One vector is turned by the same rotation once a tick. Each row is the vector after some number of ticks, and that number follows the row.
The counts run from 0 to 144.
| -184 |   83 |  -37 |  -18 |   27 |    2 |  -42 |   63 | -189 |  -82 |  -19 |  480 |  151 | -172 |   43 | -186 |  -43 |   74 |  -47 |  291 |  211 |  179 | -135 | -342 |    6 |  208 |  -72 |    8 |    3 |  210 | -202 |  150 | -249 |  123 | | 54
|  -46 |    1 | -102 | -169 |  226 |  323 | -164 |  199 |   58 |  -36 |  131 |  424 |  332 | -212 |  168 |   75 |  203 |  211 |  -76 |    8 |   43 |  115 |   88 | -104 |  123 |  -37 |   19 |  259 | -149 |  192 |  -21 | -187 | -248 |  -38 | | 59
|   19 |  -77 |  -23 | -113 |  235 | -146 | -114 |  -17 | -279 |  -58 |   -4 |  134 |   88 | -143 |  452 |  281 |    6 |    8 |  -63 | -151 | -178 |   80 | -122 | -120 |   74 | -285 |  -47 |   53 | -230 | -208 |   75 | -357 |  -37 |   74 | | 125
|  192 |  147 |  144 |  -66 |   -3 |  -43 |  209 |  188 |  -69 |  254 | -192 | -247 |   78 |   81 |  124 |   99 |  323 |  265 |  -64 |   57 |  -81 |  196 |   -3 | -122 |  -10 | -309 |   99 |  -43 |  288 |  -66 |  -21 | -177 |  265 |  159 | | 17
|  -79 |   -9 |  -83 |  -50 |  312 | -214 |   47 |   58 |   91 | -233 | -222 |  252 |   76 | -417 |   -9 | -258 |  -61 |  295 | -127 |  188 |   27 |  234 |   79 | -152 |  -10 |  -82 | -116 | -293 |    2 |   35 |   -8 |  129 | -107 |  147 | | 50
|  181 |  229 |  261 |   15 |  -49 |  200 |  304 |   31 | -289 |   55 | -273 | -134 |  139 |  124 |   58 |  253 |  151 |   48 |  131 |   42 |   55 |  150 | -348 |  -19 |   95 | -101 |  -25 | -204 |   88 |   -8 |   15 | -172 |   91 |  -16 | | 14
|  -80 |   84 |   19 |  151 |  181 | -150 | -133 |  223 |    5 |   81 |   95 |  137 |  384 | -324 |   28 |  114 | -175 |  146 |   13 |   77 |   66 |  -42 |   91 | -178 |   47 |  114 |  -81 | -138 |   29 |  -38 |  498 |   83 | -209 |  294 | | 44
|   33 |   64 |   55 |  -72 |  -61 |  159 |   96 |  187 |  -64 | -289 |  -99 |  154 |  -14 |    0 |  -27 | -135 |  580 |  139 |  -51 |  238 |   99 |   -9 |  199 |  -70 |  192 |   97 |  -94 |   39 | -199 |   -8 |   71 | -105 | -283 | -289 | | 64
|  288 |  197 |  245 |   14 |  -84 |   89 |  261 |   72 | -235 |   88 | -345 | -208 |   17 |   87 |   25 |  301 |  253 |   79 |  108 |   81 |  102 |  169 | -237 |  -77 |   47 | -241 |  -29 | -205 |  166 |  -49 |  -10 | -174 |  154 |  132 | | 15
|  -66 |  -24 |  -98 | -121 | -203 | -209 | -157 |   98 | -132 |   70 | -213 | -309 |   -2 | -127 |  104 |   17 |   85 |  188 |  342 |  103 |  152 |   23 | -263 | -124 |  162 |  264 |   62 | -205 |  204 | -125 | -186 | -223 |   17 |  -35 | | 3
| -175 |  109 |  177 |  -26 | -307 |    7 |   30 | -145 |  105 |  -45 |  326 |   50 |  -87 | -113 |   49 | -229 |  200 |  196 |   85 |  212 | -146 | -250 | -143 |  185 | -106 |  -28 |  122 |   50 |  227 | -196 |   31 | -367 |   28 |   84 | | 86
|   -7 |   34 |  294 |  207 |  210 |   -6 |   49 | -202 | -121 |   10 | -131 | -151 |  215 |    2 |  341 |  120 |  -51 |  156 |  288 |   18 |  108 | -166 |   50 |  -32 |  -36 |  293 |  170 | -164 | -188 | -241 |  203 | -112 | -111 |  -17 | | 111
|   71 |  -29 | -119 | -190 |    1 | -157 |  -81 |   66 | -113 |  -55 | -212 | -355 |  -63 |  -89 |  189 | -109 |  303 |  262 |  163 |  -44 |   -5 |   52 |  -47 |   41 |  266 |  270 | -129 | -150 |  110 | -131 | -118 | -354 |  177 | -173 | | 1
| -246 |  247 |  142 |  185 |  -76 | -260 |    2 |   72 | -426 |   48 |  -48 |  195 |  161 |  -46 |  -35 | -107 |   -5 |  -49 | -255 |  -35 |   79 | -147 |  157 |  -69 |  -73 | -196 | -314 | -162 |   74 |   70 |  225 |   35 |  -39 |  282 | | 39
|  179 |   42 |  172 |  103 |   64 | -112 | -201 |    9 |  130 |  118 | -106 | -179 |  167 |  -44 |  434 |  145 |  -26 |  159 |  219 | -121 |  144 | -171 |  273 |   77 | -133 |    0 |  114 |   91 |  -28 | -127 |  107 | -101 |   43 |  407 | | 108
|   57 |  291 |   84 | -147 |  -65 |   89 |   37 |   29 |   98 |  158 | -192 | -122 |  223 |  -59 |  221 |  304 |   42 |  175 |  120 | -298 | -243 |  135 | -379 |   67 |   27 |  -73 |  -54 | -232 |   36 | -247 | -152 | -253 |  -49 |   59 | | 11
| -237 |  117 | -102 |  -44 |  110 |  -37 |  122 |   84 | -130 |   26 |   58 |  416 |  116 | -189 |  107 | -305 |    8 |  159 | -123 |  257 |   86 |  206 |  -88 | -255 |   80 |  304 |  -62 |  -18 |   37 |   67 | -226 |  141 | -250 |   77 | | 53
|   76 |   58 |  210 |  130 |  139 |  -27 | -115 |  -46 |   95 |  141 |  -36 | -171 |  220 |  -36 |  536 |  109 |  -10 |  197 |  213 | -179 |   47 | -135 |  223 |   76 |  -78 |  161 |   99 |   23 |  -69 | -286 |  141 | -147 |   -4 |  251 | | 109
|  129 |  324 |  199 |  -40 |  -46 |  269 |  316 |  -31 | -225 |  205 | -204 | -117 |  176 |  128 |  150 |  203 |  123 |   86 |   83 |  -92 |  -63 |  162 | -355 |   -6 |  152 |   40 |  -22 | -224 |   55 | -143 |  -75 | -204 |   15 |  -63 | | 13
|   99 |  173 |  -82 | -323 |  -68 | -159 |  -92 |  267 |  -54 |  212 |  -52 |   56 |  107 | -262 |   43 |  287 | -144 |   42 |  -10 |  -70 | -131 |  219 | -307 |  -56 |  231 |   48 | -326 | -267 |   22 |  -56 |   64 | -124 |  -48 |    9 | | 142
|  204 |  -77 |  153 |  -30 |  -20 | -341 | -116 |  113 | -437 | -116 | -169 |  -53 | -112 |  -54 |  106 |  150 |  239 | -107 |  -31 |  236 |   77 |   49 |   56 | -279 |  277 | -154 |  -90 |  -60 |  -47 |  -65 |  299 | -211 |  119 | -147 | | 130
| -251 |   89 |   14 | -171 | -313 |    4 | -256 |  -13 |  104 |  -61 |  -58 |  221 |    7 |   30 |  -64 |    8 |  229 |  164 |  137 |  283 |   50 | -137 | -214 |  -49 | -190 |  115 |  100 |   76 | -104 |   56 |   -2 |  138 | -255 | -389 | | 71
|  182 |   39 |  239 |  125 |  175 | -320 |  130 | -234 |  -32 | -135 | -447 | -144 |  -49 |  -31 |  408 |  -21 |  123 |  129 |   54 |  135 |   27 |   28 |  116 |  -82 | -153 |   13 |    1 | -270 | -178 | -230 |  -26 |   -8 |   46 |   58 | | 114
|   -4 |  155 |  200 |  129 |  186 |  -98 |  -38 |  -59 |   31 |  -48 |   72 |  211 |  334 | -213 |   36 | -176 |  -48 |  118 |  -91 |  184 | -164 |   17 |  218 | -177 |  142 |  248 | -160 | -268 |   83 |  -23 |  413 |  204 | -176 |   -8 | | 46
|   71 |  256 |   -3 | -229 | -248 |  225 |   41 |   -4 |  108 |   86 |   60 |  238 | -237 |  -52 |  -81 |  306 |  109 |   86 |  -65 |  264 |  104 |  -56 | -454 |  180 |  -40 |   29 |  -23 |  -35 |  -57 | -209 |  149 | -159 | -314 |   19 | | 78
| -515 |  200 |  145 | -123 |  102 |  -59 |  107 |  -62 | -458 |  100 |  109 |   45 |  218 |  -73 |   39 |  -49 | -195 |  202 | -291 | -127 |   67 |    1 |   55 |   13 |   90 | -121 |   42 |  -96 |  218 |  -27 |  194 |   86 |  -92 |   56 | | 36
|  -44 |   13 |   88 |  -58 |  140 | -117 |  112 |  -52 | -422 |   50 |  121 |   15 |   70 |   33 |  420 |  158 |   87 | -128 |  -74 |  -10 | -160 |  108 |  -58 | -185 |  274 |   40 |  -63 |   59 | -184 | -203 |  180 | -358 |  -59 | -109 | | 127
| -103 |  -79 |  -40 |   11 |  193 | -311 |    5 | -168 | -230 |  150 | -175 |   49 | -122 | -106 |  418 |  100 | -202 |   68 |  164 |  205 |  136 |  153 | -216 | -351 | -151 |   75 |  253 |  -15 |   -8 | -228 | -124 |   77 |   67 |  179 | | 118
|   29 |  112 |   24 | -111 |   -2 |   82 | -283 |  158 |   53 |  -82 |  -92 |  513 |  255 | -190 |  148 |  -70 |  259 |   80 | -170 |  123 |  -36 |  141 |  147 | -235 |   -3 | -141 | -131 |  215 |  -61 |  245 | -170 |   69 | -176 |  191 | | 57
| -214 |  -15 |  163 |  106 |  -77 |  -49 |  159 |   93 | -226 |  168 |   60 | -161 |  247 |   62 |   69 |  106 |   83 |  234 |  288 |   86 |   -5 |   15 | -192 | -335 | -113 | -258 |  315 |  -72 |  322 | -136 |  104 | -148 |  158 |   11 | | 20
| -138 |  153 |  223 |  108 | -265 |   17 |   58 | -208 |   43 | -112 |  288 |   55 |   34 |    9 |    0 | -293 |  189 |  174 |  131 |  206 |  -41 | -337 | -199 |  168 | -192 |   36 |   24 |   82 |  228 |  -66 |  -24 | -340 |   71 |  -56 | | 87
|  132 |  325 |   62 | -129 |  -16 |  -12 |  131 | -248 | -340 |   38 |  -31 | -107 |  236 |  -42 |  -39 |  244 | -132 |  107 | -219 |  125 |  193 |   45 |    0 | -285 |   66 | -196 |  -45 |  -29 |  148 |  127 |  269 |  363 |  107 | -148 | | 31
|  -92 |   15 |   98 |   39 |  -16 | -321 |  -70 | -152 | -223 |  165 | -161 |  149 |  -39 |  -31 |  444 |  103 | -111 |  -72 |   97 |  115 |   10 |  135 | -169 | -380 | -125 |   -5 |  201 |  -21 |  -30 | -211 | -156 |   96 |   -8 |  219 | | 119
|    6 | -105 | -177 | -129 |  -38 |  -52 |   -9 |  322 |   43 | -196 | -192 |   72 |  -87 | -111 |  -24 |  -12 |  466 |  282 |   11 |  318 |  332 |   55 |  130 | -133 |   72 |  -33 |   39 |   36 |  -76 |    4 |  116 |  -87 | -221 | -259 | | 66
|  209 |  275 |  139 | -136 | -328 |   98 |   59 |  -48 |   91 |   69 |   47 |  193 | -263 |   -8 |  -98 |  242 |  211 |   20 |  -96 |  335 |   42 |   11 | -341 |  185 |   -1 |   -1 |  -62 |  -19 |   30 | -239 |  122 |  -79 | -230 |  114 | | 79
|  198 |  122 |  112 | -204 |  -47 |  209 |  -40 |  -51 |   75 |   83 |   56 |   89 | -211 |   -3 |  -60 |   52 |  304 |  347 |  -70 |  369 |  153 |  -53 | -126 |  312 |  -41 |  -53 |  168 |  163 |  264 |    4 |   92 | -188 |  105 |  -61 | | 82
|   57 |  237 |  106 | -257 |   -3 |   77 |   10 | -413 |  -47 | -207 | -113 | -284 |  -30 | -191 |  166 |  -90 |  -94 |  379 |  -71 | -107 |  252 |  -92 |   47 |  311 |    6 |   26 |  114 |   47 |   95 |   12 | -227 |  -77 |  164 |   41 | | 99
| -105 | -106 | -233 | -210 | -124 | -103 | -125 |  366 |  207 | -137 | -124 |   48 | -217 | -118 |  -44 |    3 |  412 |  272 |   29 |  329 |  186 |   10 |  125 | -145 |   54 |  -30 |   66 |   61 |  -17 | -114 |   65 |  -34 | -292 | -115 | | 67
|  168 |   21 |   52 | -109 |  -35 | -208 | -124 |   19 |  -74 | -201 | -289 | -339 |  -32 | -137 |  170 |  -77 |  363 |  175 |   72 |  -48 |  -94 |  -19 |   70 |   58 |  277 |  148 | -163 | -182 |   77 |  -95 |  -84 | -354 |  118 | -202 | | 0
|  274 |  271 |  212 | -154 | -266 |  130 |   35 |  -60 |   97 |   54 |   28 |  206 | -222 |    7 |  -19 |  106 |  338 |   70 | -180 |  385 |   23 |   -5 | -145 |  237 |   47 |  -12 |  -10 |   67 |  126 | -131 |  159 | -108 |  -85 |   85 | | 80
|  -51 |  -37 |  -73 |  -44 |  256 | -310 |   86 | -107 | -147 |  154 | -181 |  -75 |  -64 |  -61 |  472 |    8 | -128 |  219 |  119 |  182 |  235 |  187 | -119 | -217 | -153 |  116 |  170 |  -62 |  -58 | -138 | -135 |   -1 |  111 |  138 | | 117
|  297 |  172 | -212 |  -31 | -278 | -113 |    1 | -122 |  268 | -147 |  182 | -192 |   23 | -222 |  114 |  -64 |   57 |  186 |   94 |  126 |  101 | -300 |  -72 |  130 | -195 |  -43 | -305 |  123 |   57 |  -68 |   -3 | -277 |  192 |  191 | | 91
| -258 | -209 |  -66 | -234 |  100 | -350 | -293 |  130 | -289 |   95 |   17 |  -91 |   78 | -156 |  139 |  -18 |   11 |  111 |  119 |  102 |  -85 |   40 |  -84 | -220 |  195 |  121 |   66 |  -92 |  185 |  -20 |  141 | -150 |  107 | -350 | | 134
